128 stands for zero in the data rows.
Every row has a hidden score. In each pair, how much higher is the second row's than the first's? 20 means about the same, 40 much higher and 0 much lower. The score is a weighted sum of the row's numbers plus the product of two more (or one squared), each taken from its middle value.
[119 111 105 102 111 118 128 113 126 104]
[172 163 123 147 109 109  85 194 124 165]: 26
[199 190 126 131 110 117  84 218 167 177]
[146 120 170 123 104 130  96 129 128 109]: 19
[124 105 101 105 110 114 122 117 116 103]
[129 120 113 148 113 115 126 131 116 131]: 21
[150 109 112 130 108 114 115 163 148 160]
[144 112 109 126 106 101 111 132 120 146]: 15
[186 114 118 141 111 129 120 211 162 191]
[160 148 108 123 115 145 163 139 120 158]: 13
[ 84 114 111 135 187 126 125 109 148 186]
[ 91 109 175 152 203 137 136 113 137 150]: 7
[147 108 125 125 108 106 113 132 140 137]
[147 240 234 159 133 171  77 182 122 100]: 39
[146 129 165 121 112 146  93 141 123  94]
[153 118 130  99 110 119 114 130 123 112]: 12
[182 124 116 134 113 125 116 182 128 193]
[195 187 128 132 103 111  90 207 155 174]: 25
[112 136 102 141 113 150 159 105 127 115]
[134 133 108 124 109 132 130 115 136 135]: 20
[118 104 102 119 108 108 121 109 127  99]
[142 184 209 142 117 141  84 157 139 102]: 32
[100 177 110 150 114 145 182  95 136 142]
[155  92 115 111 109 115 111 122 118  98]: 14
[132 119 140 118 125 115  94 131 127  93]
[ 93  91 194 158 235 146 115 127 126 157]: 15
[144 126 145 110 111 117 105 130 133  87]
[159 112 109 109 113 109 117 112 121  95]: 12
[ 87 109 146 125 150 129 115 111 122 107]
[109 158 112 143 109 127 177  79 126 113]: 12
[107 131 100 109 105 126 144 103 120  98]
[144 123 108 133 112 118 124 115 113 132]: 15
[102 171 109 135 109 143 175  78 132 112]
[164 112 117 127 109 130 138 152 147 156]: 20
[130 169 112 144 113 146 179 131 141 157]
[103 145 113 161 112  98 149  90 128 125]: 17
[112 133 102 108 107 156 197 108 131 138]
[138  94 126 111 110 128 118 120 120  88]: 19
[188 134 124 132 112 110  98 192 160 189]
[147 122 115 120 108 122 130 136 122 140]: 17
[ 89  90 218 155 242 164 107 133 122 116]
[116 136 107 145 114 136 141 115 114 133]: 23
[135 114 114 120 108 107 108 116 132 101]
[119 105 122  98 122 118 112 116 118  95]: 22
[199 198 124 133 116 117  85 202 133 151]
[206 136 122 131 115 112 117 232 173 202]: 23
[100 113 188 125 154 132 108 135 118  93]
[ 98 112 138 113 148 138 120 109 125 107]: 15
[181 125 119 133 109 126 111 194 144 183]
[101 115 132 108 139 128 125 114 103  94]: 18
[167 142 119 141 115 104 104 181 156 173]
[178 136 110 130 118 155 143 179 120 163]: 15
[125 159 120 159 111 126 185  85 138 116]
[123 115 110 135 110 114 132 116 112 119]: 27
[128 122 116 146 113 118 109 141 113 152]
[132 113 104 108 104 112 124 113 127  89]: 14
[ 96 153 113 155 113 134 182  85 136 142]
[127 126  97 100 125 122 145 114 121 113]: 17
[ 91 133 106 130 128 121 136  92 137 131]
[130 104 106  98 109 117 107 105 126  89]: 14
[120 110 118 129 104 117 115 107 133  87]
[ 84 141 102 127 119 129 171 105 143 171]: 29
[107 103 110 109 128 120 123 112 111  91]
[141 127 132 103 117 121  98 137 127  89]: 21
[227 134 116 151 117 145 120 255 163 204]
[148 124 123 110 105 122 107 133 125 105]: 17
[165 122 117 132 106 104 100 150 129 145]
[126 139 103 145 108 127 151 109 117 126]: 18
[120 127 103 122 105 112 121 117 125 117]
[130 109 108 100 117 108 113 110 128  91]: 15
[159 137 107 124 109 145 144 147 114 157]
[ 89 141 107 126 108 116 162  89 113 128]: 21
[144 116 124 129 113 126  95 132 112  99]
[ 85 114 114 132 134 112 125 101 114 146]: 23
[120 203 255 166 199 184  84 169 125  97]
[108 134  98 141 116 133 164 103 116 115]: 8
[ 78  99 169 137 207 138 102 122 100 116]
[111 150  99 124 117 149 162 102 130 138]: 20
[130 111 120 133 110 117 113 109 141  93]
[134 103 118 136 106 103 117 116 131 111]: 20
[ 84 113 139 145 168 127 126 112 122 136]
[119 112 113 136 112 120 117 118 114 124]: 20
[173 174 124 142 113 117  88 175 122 164]
[149 145 105 122 114 123 141 137 130 148]: 15
[ 96 113 169 137 153 134 113 114 129 101]
[ 80 131 115 144 221 132 171 137 160 212]: 36
[ 81 194 121 184 115 147 222  99 183 198]
[124 100 115 106 118 120 104 118 118  94]: 6
[135 135 102 137 118 133 129 115 104 151]
[124 169 103 103 122 175 212 117 124 137]: 20
[244 133 117 140 108 133 124 255 202 251]
[101  94 165 122 140 116 114 118 134  81]: 17
[121 108 127 137 111 109 123 115 137  87]
[177 142 121 119 120 133 108 200 126 184]: 26
[126 127  97  98 116  97 131 101 119 128]
[224 206 132 133 105 116  93 255 160 208]: 33
[104 135 101 113 113 108 142  94 123 133]
[134 128 105 138 119 133 145 117 122 135]: 16
[165 122 107 118 105 124 133 159 130 169]
[173 161 179 140 110 123  94 166 143 140]: 25
[127 102 109  92 109 123 108 112 118  92]
[220 137 118 136 118 122 116 252 176 217]: 26
[102 130 109 144 113 118 140 102 122 106]
[136  89 119 105 105 116 102 117 121 114]: 20
[105 120 103 119 105 105 131 105 130 106]
[125 143 104 121 108 141 161  98 108 132]: 16
[ 91 164 107 132 109 141 172  91 138 117]
[141 140 100 104 114 135 165 112 134 140]: 11
[ 82 140 108 122 180 122 176 118 153 197]
[132  96 148 128 112 123 122 119 121  90]: 10
[100 168 105 151 109 143 186  86 128 130]
[115 135  94  99 106 125 156  95 121  96]: 18
[100 119 108 137 117 112 122  93 119 112]
[119 109 106  84 105  92 119 103 127  88]: 18
[123 111 105  81 115 111 129  95 119  93]
[ 72  98 156 146 198 145 105 132 109 117]: 28
[120 106 102 111 111 109 137  95 127  98]
[125 132 102 134 109 125 131 111 138 123]: 25
[148 125 158 137 105 119 105 137 128 111]
[ 90  98 161 136 177 138 108 117 114 105]: 16
[147 132 116 131 108 128 115 145 128 148]
[ 87 148 115 165 209 136 196 133 179 244]: 37
[ 96 151 248 163 200 161  98 149 121 106]
[175 176 117 119 115 173 171 193 149 201]: 15
[117 107 232 174 255 174 109 138 123 161]
[146 155 102 112 113 169 188 122 119 148]: 20
[150  96 116 102 117 112 126 118 110  97]
[153 102 122 127 113 102 101 147 136 143]: 24
[139  99 108  99 110 116 109 104 116  88]
[178 158 144 118 110 105  95 153 139 137]: 23
[114 109 104  89 110 100 130  96 119 110]
[190 143 129 111 127 115 112 176 128 119]: 17
[133 106 130 128 106 118 109 129 119 101]
[117 143  99 128 120 142 167 103 127 129]: 16
[104 132  97 132 123 102 144  91 132 138]
[129  98 150 115 103 125 105 122 121  97]: 27
[141  95 109 110 107 112 115 114 123  94]
[176 144 105 122 116 153 156 182 143 194]: 25
[118 152 104 121 104 139 175  92 135 158]
[138 101 105 101 126 102 116 107 123  98]: 14
